Each row is where one point has got to under a steady rotation. How many ticks took it there?
The counts run from 0 to 309.
3; 12; -6; -17; 0; 8; 10; -22; 8; 13; 9; 8; 2; -13; 12; 3; -20; -4; -15; 14; -13; 19; -10; 4; 1; -8; 7; 1; -14; 0; -2; -4; -17; -18; 5; 3; 3; 14; 4; -7; 8; -7; 4; 6; 7; 10; 10; -1; 8; -3; -22; -15; 12; -6; 9; -9; -21; -9; -1; -11; -3; -10; 4; 17; 3; -6; -8; 6; 11; -2; 6 -> 208
0; 5; -1; 1; -13; 11; 3; -26; 9; 12; -4; 8; -5; -7; 9; -2; -13; 3; -23; 14; -7; 3; -8; 18; 7; 11; -8; 13; -6; -9; -3; -13; -8; -6; 9; 10; 15; 19; 10; -10; 4; -13; 1; -1; 9; 12; 10; -14; 9; -2; -6; -29; 12; -6; 2; -5; -16; -6; 12; 7; -14; -6; -3; 7; -7; -8; -10; -7; 8; -1; 6 -> 304
-7; 3; -3; -3; -17; 5; -3; -9; 18; 14; -3; 19; 4; -4; 14; 12; -20; 5; -15; 10; -7; 9; -13; 13; 2; 1; 3; 11; -1; -11; -2; -6; -15; -13; 3; 29; 8; 12; 14; -12; 8; -19; 5; 2; -7; 6; -4; -1; 15; -3; -6; -23; 11; -13; -4; -13; -13; -2; 11; 9; -11; 5; 1; 1; 1; 1; -6; 2; 13; 0; 11 -> 76
-6; 4; -14; -1; 0; 0; 12; -15; 2; 2; 10; -4; -4; -9; 7; 2; -20; 7; -22; 4; -4; 3; 2; 12; 0; -9; 6; 3; -11; 2; -3; -24; -4; -12; 9; 8; 2; 11; 15; -6; -10; -5; 4; 13; 15; 3; 10; -22; 16; -18; -5; -21; 6; -13; 15; -13; -16; 2; 0; -3; -8; -2; 1; 16; 7; -12; -7; -6; 19; 2; 7 -> 295
-5; 4; -14; -3; -6; -2; 8; -7; 19; 8; -3; 15; 6; -8; 5; 12; -16; 8; -15; 9; 6; 11; -3; 15; 3; -7; 9; -6; -13; 1; 2; -7; -6; -13; -7; 17; 7; 8; 19; -14; 0; -17; 14; 21; 2; -1; 0; -9; 15; -11; -18; -18; 13; -10; -1; -9; -10; -8; 9; -2; -2; -4; 2; 13; 7; -6; -8; 4; 10; 13; 17 -> 178
17; 15; -17; 4; -1; 4; 15; -22; 16; 9; 13; 11; -8; -4; 3; 8; -20; 17; -21; 5; -3; 10; -6; 7; 5; -3; 1; 5; 9; -12; -1; 5; 3; -6; -10; 10; 23; -1; 17; 8; -1; -5; 4; 18; 8; -6; 8; -10; 0; 0; -10; -14; 16; -7; 0; -4; -15; -15; 9; 7; -16; -2; 11; 10; 0; -7; -7; 2; 14; 0; 13 -> 156
-4; 3; 2; -11; -6; 6; 13; -19; 10; 18; 1; 11; -8; -4; 1; -2; -13; 7; -6; 18; -5; 4; 8; 11; 6; 11; 9; 10; -1; -9; 4; -8; -17; 0; -7; 1; 18; 12; 23; -9; -18; -21; -2; 17; -1; 8; 1; -8; 0; 8; -18; -22; 19; 3; 2; -8; -20; -11; 15; -8; -8; 0; -6; 3; -6; -2; -1; 10; 13; -3; 1 -> 30
-6; 7; -3; -19; -12; 11; 5; -18; 6; 22; -2; 0; -3; -3; 15; 3; -18; -2; -16; 20; -9; 0; -4; 10; 7; 0; -4; 6; -10; -6; -2; -3; -8; -13; 12; 9; 8; 9; -4; -5; 5; -11; 5; 4; 11; 6; 11; -5; 10; -5; -11; -26; 14; -1; 13; -13; -14; -14; 4; -2; -19; 0; 11; 17; -2; -5; -13; 3; 5; 1; 0 -> 213
2; 2; -14; -10; 3; 4; -4; -17; 14; 12; 6; 4; -2; -1; 17; 6; -24; 1; -24; 3; -4; 17; -12; 12; -3; -3; 9; 10; -4; -4; 5; -12; -4; -2; 0; 18; 16; 6; 7; 11; 8; -9; 7; 4; 9; 11; 2; 8; 18; -10; -6; -15; 8; -10; 1; -12; -17; -9; 8; 9; -8; -14; 19; 9; 2; -3; -9; -1; 15; 16; 19 -> 83
20; 13; -8; 5; 10; 6; 4; -36; 8; 12; 13; 12; 0; -10; 12; 8; -7; 1; -18; 13; -9; 19; -12; 7; 4; -4; 7; 7; -1; 0; 6; -5; -13; -1; 12; 8; 13; 20; 8; 7; 1; -11; 0; 4; -1; 13; 6; -16; 4; -4; -12; -23; 15; -5; -4; -6; -12; -16; 5; 0; -12; -10; -3; 5; -6; -6; -3; -9; 4; 1; -1 -> 306
0; 13; -6; 1; -4; 6; 14; -12; 20; 13; 19; 17; -13; 0; 10; 3; -7; 12; -21; 14; -1; 5; 6; 5; -4; -13; 7; 1; 1; 0; -2; -10; -9; -8; -4; 19; 10; 8; 24; 7; -10; -12; -4; 19; -7; -6; -5; -13; -6; -6; -1; -24; 13; -4; 5; -12; -14; -13; 10; -2; -16; 5; -11; 2; 6; -2; -4; 6; 12; -3; -5 -> 47
10; 4; -7; -12; 2; 17; 4; -33; 9; 20; 8; 7; -3; -11; 9; -7; -12; -2; -20; 19; -11; 4; -7; 8; 5; -11; 7; 2; 5; -3; -2; 0; -19; -4; 11; 12; 6; 8; -2; 5; -1; -8; -2; 16; -1; 7; -2; -6; -2; -3; -11; -24; 11; -11; 17; -10; -17; -20; 1; -5; -23; 4; 3; 4; -10; -3; -10; -3; 6; 1; 0 -> 215
1; 19; -8; -5; -4; 3; 16; -10; 22; 18; 23; 18; -12; -4; 15; 12; -11; 17; -20; 10; -1; 7; -1; 4; -5; -15; 12; 1; 5; -4; 1; 0; -8; -10; -9; 17; 9; 1; 16; 12; -7; -7; 0; 17; -3; -12; -1; -15; -3; -1; -5; -18; 16; 4; 4; -14; -12; -15; 5; 3; -13; 7; -4; 10; 7; 1; -4; 10; 11; -3; 4 -> 151
6; 14; -10; 5; -15; -3; 15; -12; 10; 0; 9; 9; -4; -6; 9; 9; -23; 13; -20; 0; -15; 14; -7; -1; 6; -5; -4; 17; -6; -10; -10; -9; -5; -18; -1; 12; 13; 6; 25; -6; -2; -8; 7; 4; 4; 9; 13; -11; 13; -1; -13; -7; 24; -14; 7; -8; -10; 2; 4; 2; -6; -3; 5; 10; 9; -10; -2; 4; 20; -5; 7 -> 58
10; 21; -15; -1; 2; -6; 17; -24; 14; 5; 5; 9; -4; -12; 4; 6; -10; 15; -20; 5; -11; 2; -9; 9; 9; -9; 5; 16; -7; -3; -8; -11; 3; -21; 5; 10; 15; 6; 9; 11; 5; -4; 14; 11; 13; -3; 0; -13; 8; -5; -10; -22; 9; -10; 1; -11; -4; -12; 11; 5; -15; -6; 7; 14; 7; -18; -7; 3; 3; 7; 9 -> 66
-11; 4; -14; -13; -2; -1; 1; -10; 7; 9; 4; 0; -1; -7; 14; 4; -18; 8; -21; 2; 3; 3; -2; 7; 2; -11; 20; 7; -1; 8; 6; -12; -6; -3; -4; 15; 0; 3; 19; 4; -11; -8; 13; 18; 5; 8; -1; -10; 22; -20; -14; -16; 14; 2; 10; -23; -9; -11; 4; 1; -4; -14; 6; 11; 10; -7; -9; 0; 14; 16; 11 -> 87
-6; 5; -3; -9; -9; 12; -2; -22; 10; 18; 6; 11; -10; -2; 18; -7; -12; 11; -13; 17; 5; 9; 1; 14; -6; -18; 17; -1; -1; -4; 3; -6; -21; 8; -7; 16; 3; 7; 14; 0; -13; -2; -5; 20; -9; 15; 7; -4; 6; -3; -17; -18; 23; 0; -4; -3; -22; -16; 4; -8; -4; 0; -7; 11; 9; -1; -8; 4; 13; -3; 0 -> 224
-6; 3; -7; -6; -13; 3; 27; -12; 3; 9; 4; 7; -1; -5; 0; 4; -14; 3; -12; 6; 3; -8; 5; 15; 12; 3; 10; 11; -10; -6; -8; -14; -13; -11; -1; 5; 9; 10; 12; -6; -20; -10; -1; 21; 8; 7; 7; -22; 10; -9; -13; -20; 19; -3; 5; -11; -15; -5; 3; -17; -5; -1; -5; 17; 5; -8; -9; 7; 10; -1; -4 -> 28
-9; 12; 2; -6; -16; 5; 15; -9; 20; 11; 2; 11; -6; -3; 10; 19; -15; 13; -21; 2; -1; -3; -8; 16; 0; 2; 3; 10; -21; -4; -1; -16; -6; -9; -4; 20; 10; 8; 17; -2; -5; -8; 8; 3; 8; 4; 0; -8; 13; 7; -2; -18; 16; -4; -13; -16; -11; 2; 8; 11; -6; 3; -5; 14; 8; -1; -6; 10; 10; -3; 14 -> 166
-5; 10; -10; -1; -17; 1; 15; -4; 9; 14; 5; 9; -14; 11; 13; 10; -11; 18; -18; 12; -2; -1; 5; 13; -1; 1; -10; 13; -4; -3; 4; -6; 7; -9; -6; 21; 22; 7; 15; 3; -3; -17; 5; 13; 7; -2; 13; -14; 10; -12; 2; -26; 16; 6; 3; -7; -11; -10; 10; 6; -18; -3; 2; 11; 12; -7; -9; 5; 8; 2; -5 -> 49
-10; 0; -4; 0; -4; 10; -10; -26; 14; 6; -5; 4; -7; 0; 9; 3; -16; 15; -22; 4; 4; 2; -12; 15; 4; -15; 13; 13; -7; -8; 5; -17; -10; -2; 8; 33; 2; 7; 9; 4; 1; -10; 5; 12; 1; 8; -5; -4; 19; -8; 0; -21; 11; -14; 4; -10; -9; -10; 8; 8; -13; 8; 7; -2; -5; -8; -7; -2; 10; 8; 15 -> 81
5; 4; -7; 1; 4; 9; 6; -35; 7; 8; 3; 11; -5; -8; 8; 0; -8; -5; -28; -5; 1; 14; -20; 5; 11; -4; 10; 7; -3; -12; -5; -7; -15; -5; 12; 13; 1; 18; 4; 2; -1; -8; 1; 4; 0; 14; -5; -19; 3; -10; -12; -8; 13; -9; 3; -6; -24; -12; -5; -2; -7; -6; -6; -4; -8; -4; -12; -7; 17; 6; 16 -> 98
-3; -3; -2; -11; -11; 9; -5; -21; 2; 19; 3; 1; -2; -4; 15; -1; -19; -5; -13; 15; -4; -1; 2; 5; 9; -1; 4; 7; 2; -7; 8; -1; -15; 3; 6; 12; 2; 11; 5; 6; -19; -13; -2; 15; -9; 18; 9; -15; 17; -7; -8; -23; 20; -5; 7; 3; -18; -21; 1; -3; -16; 4; 5; 5; -6; 5; -9; -3; 15; 2; -3 -> 219
1; 5; -11; -6; -4; 10; 1; -29; 5; 15; -9; 4; -3; -5; 10; -1; -13; 4; -20; 11; -4; 8; -12; 13; 9; 10; -8; 5; -12; -9; 0; -1; -2; -6; 9; 8; 11; 16; 8; -12; 8; -9; 9; -1; 15; 13; 14; -15; 7; -9; -15; -19; 13; -3; 2; -6; -20; -9; 4; 7; -12; -12; 3; 10; -5; -5; -13; -9; 9; 0; 18 -> 200
-4; 2; -9; -20; 0; 9; 3; -10; 2; 30; 5; 2; -16; -4; 13; 14; -14; 2; -11; 9; 3; 9; -6; -1; 12; 4; 6; 9; -4; -6; 2; 4; -8; -7; 9; 9; 14; 10; -3; 7; 4; -18; 13; 7; 7; 1; 1; -10; 0; -8; -12; -20; 15; 12; 8; -18; -17; -25; -3; -2; -18; -7; 12; 4; -2; -3; -10; 6; 11; 10; 5 -> 5
3; 9; -3; -6; -6; 19; 8; -33; 6; 15; 11; 6; -15; -4; 17; -7; -7; 16; -20; 6; -4; 6; -3; -1; 7; -15; 9; 4; -2; -2; -8; -2; -15; -2; 8; 21; 13; 5; 5; 8; -8; -1; 4; 12; -5; 14; 4; -5; -2; 2; -12; -6; 29; -1; 12; -15; -15; -13; 0; -4; -14; 0; 7; 3; 4; -7; -6; 8; 10; -4; -5 -> 228
2; 8; -17; -2; -2; 9; 5; -13; 15; 16; 11; 9; 4; -1; 16; 25; -13; 11; -16; 7; 0; 23; -9; 7; 4; -2; 8; -2; -12; 5; 4; 3; -4; -13; 2; 25; 13; 8; 14; -7; 8; -16; 12; 9; 1; 3; 5; -5; 3; -7; -15; -11; 20; -7; 3; -18; -1; -13; 5; 7; -10; -5; 9; 7; 9; -5; -7; 4; 12; 7; 6 -> 182
-7; -4; -7; -10; -14; 10; 3; -17; 5; 17; 1; 4; 0; -2; 13; 3; -18; -7; -19; 16; 3; -6; -1; 15; 7; -4; 3; 7; -3; -11; 2; -8; -12; -3; 6; 15; 0; 13; -2; 6; -15; -6; -5; 14; -2; 15; 8; -18; 20; -17; -2; -27; 13; -6; 4; 6; -21; -13; -2; -2; -16; 3; 0; 13; 0; 1; -16; -6; 8; 6; -3 -> 218
-8; 6; 1; -10; -5; 0; 8; -7; 11; 10; 10; 5; -15; -2; 11; 4; -15; 9; -4; 13; -5; 10; 14; 2; -1; -9; 10; 8; -7; -3; 9; -15; -6; -7; -2; 12; 14; 8; 27; 5; -11; -24; -2; 16; -5; 9; 4; -5; 11; 1; -6; -20; 20; -5; 14; -7; -13; -13; 12; -6; -14; 6; 7; 5; 1; 0; 2; 12; 18; 1; -2 -> 43
2; 8; -2; -9; 3; -11; 0; -17; 16; 11; 8; 14; -1; -12; 8; 7; -18; 1; -17; 6; -12; 3; -6; 6; 2; -3; 8; 18; -1; -5; 9; -10; -3; -10; -5; 11; 13; 12; 18; 13; -5; -17; 5; 10; -2; 4; -9; -12; 18; 1; -6; -33; 3; -6; -10; -5; -11; -17; 12; 8; -15; -4; 2; 5; -6; 4; -4; -2; 10; 10; 16 -> 69
-8; 1; -6; -3; -13; 16; 11; -20; 9; 8; 5; 7; -2; 0; 4; -4; -18; 9; -17; 12; 11; 5; -8; 19; 3; -8; 16; 2; -1; -18; -12; -7; -18; -5; 2; 13; -4; 7; 9; -11; -9; -2; -10; 18; 3; 9; 9; -9; 8; -8; -14; -17; 20; -7; 8; -8; -24; -3; -1; -10; -4; 9; -8; 16; 1; -7; -9; 5; 14; -9; 3 -> 119
-11; 3; 0; -3; -13; 9; 9; -18; 11; 14; -7; 16; -23; -2; 3; -3; -8; 16; -8; 6; 6; -2; -5; 11; 8; -12; -1; 11; -13; -27; -8; -5; -8; -10; 3; 22; 11; 13; 7; 0; -7; -10; 9; 16; 0; 1; 4; -15; 1; 1; -5; -24; 16; -5; -4; 6; -20; -12; 2; -4; -15; 17; 1; 4; 2; -11; -10; 8; 4; 2; 11 -> 244
-9; 0; 3; -6; -13; 6; 17; -17; 7; 12; -3; 8; -7; -8; -2; -1; -13; 5; -10; 11; 2; -6; 6; 17; 11; 4; 6; 12; -6; -10; -1; -17; -16; -5; -1; 4; 9; 10; 21; -10; -22; -19; -2; 20; -1; 7; 0; -16; 6; -1; -14; -22; 19; -1; 6; -10; -17; -6; 9; -11; -8; 6; -7; 7; -5; -5; -4; 10; 10; -5; -1 -> 29
2; 9; -15; 13; -8; 2; 17; -12; 13; 3; 6; 14; -9; 0; 4; 4; -17; 10; -24; 3; 0; 7; -7; 18; -2; -11; 0; 9; -3; -14; -4; -15; -1; -7; -4; 19; 8; 10; 22; 7; -15; -4; 1; 15; 5; 3; 9; -25; 13; -12; 2; -20; 11; -11; -6; 8; -20; -1; 5; 3; -9; 1; -7; 11; 10; -5; -10; -6; 16; 2; 3 -> 54
1; 3; -10; -12; -2; 18; 12; -19; 2; 28; 15; 3; -17; 8; 12; 12; -16; 10; -11; 12; -1; 17; -7; 9; 5; 6; 12; 11; -6; -10; 3; -3; -13; 1; 0; 9; 20; 8; 5; 1; -1; -6; 0; 7; 7; 8; 13; -1; -2; 1; -11; -14; 20; 13; 1; -19; -22; -12; 1; -3; -2; -5; 3; 14; -1; 4; -4; 7; 17; -9; 1 -> 18
-7; 10; -2; -9; -9; 1; 17; -22; 6; 8; 5; 10; -13; -15; 5; -10; -11; 5; -15; 2; -2; -5; 3; 1; 11; -16; 9; 9; -5; -9; -13; -6; -14; -9; -3; 5; -3; 8; 13; 8; -23; -5; 5; 20; -7; 8; -2; -23; 6; -3; -15; -11; 17; -7; 10; -2; -20; -11; 1; -11; -14; 4; -3; 1; 4; -8; -10; 9; 15; 3; 4 -> 236
-14; 10; 2; -25; -5; 8; 1; -20; 4; 24; 4; 0; -12; 0; 14; 9; -10; 3; -9; 18; 0; 4; -11; 7; 4; 0; 12; 9; -5; 1; 9; -4; -11; -4; 8; 9; 4; 13; 4; 5; 3; -14; -1; 3; 7; 3; 1; -11; 8; -9; -12; -28; 14; 18; 9; -19; -17; -24; 2; -2; -15; -1; -1; 10; -9; 2; -5; 8; 7; 1; 7 -> 108
0; 3; -6; -2; -8; 4; 16; -17; 7; 11; -2; 4; -13; 6; 2; 10; -5; 9; -5; 15; 8; 7; 6; 19; 6; 2; 0; 13; -21; -14; 3; -10; 2; -8; 4; 12; 28; 14; 7; 0; -5; -21; 5; 17; 8; 8; 14; -5; 9; -5; -8; -23; 21; -3; 2; 2; -14; -15; 8; -12; -13; -3; 8; 14; 4; -15; -2; 11; 3; 2; 0 -> 36
-3; -3; -4; -8; -10; 6; 4; -14; 16; 21; 5; 6; -14; -3; 5; 4; -17; 23; -10; 8; -2; -9; 0; 7; 11; 3; 2; 17; 5; -14; 3; -6; -8; 1; -2; 18; 16; 0; 16; 4; -10; -12; 10; 16; 4; -3; -3; -10; 0; 10; -5; -19; 15; 1; 2; -17; -9; -14; 12; 10; -17; 12; 9; 0; -5; 4; -2; 7; 13; -2; 4 -> 258
5; 3; -8; -13; -6; 10; -2; -20; 0; 19; 9; -1; -2; -7; 16; -1; -20; 0; -9; 17; -4; 9; 0; 0; 9; -5; 10; 6; 4; -7; 4; 5; -14; 1; -1; 9; 13; 8; 7; 4; -9; -13; 2; 20; -8; 18; 12; -8; 17; -6; -17; -17; 23; -7; 10; 0; -15; -22; 0; -4; -14; -6; 14; 6; -6; 3; -5; 0; 15; 1; -5 -> 220
1; 13; 2; -8; -3; 6; 10; -24; 18; 17; 8; 8; -6; -11; 12; 18; -14; 18; -15; 1; -11; 4; -5; 3; 9; 4; 5; 14; -13; 4; 5; -8; -6; -12; 1; 15; 22; 4; 16; 7; -3; -14; 12; 6; 0; 4; -6; -7; 7; 10; -8; -13; 20; -3; 4; -20; -2; -14; 11; 12; -12; 1; 7; 1; -7; 0; 4; 9; 9; -3; 11 -> 168
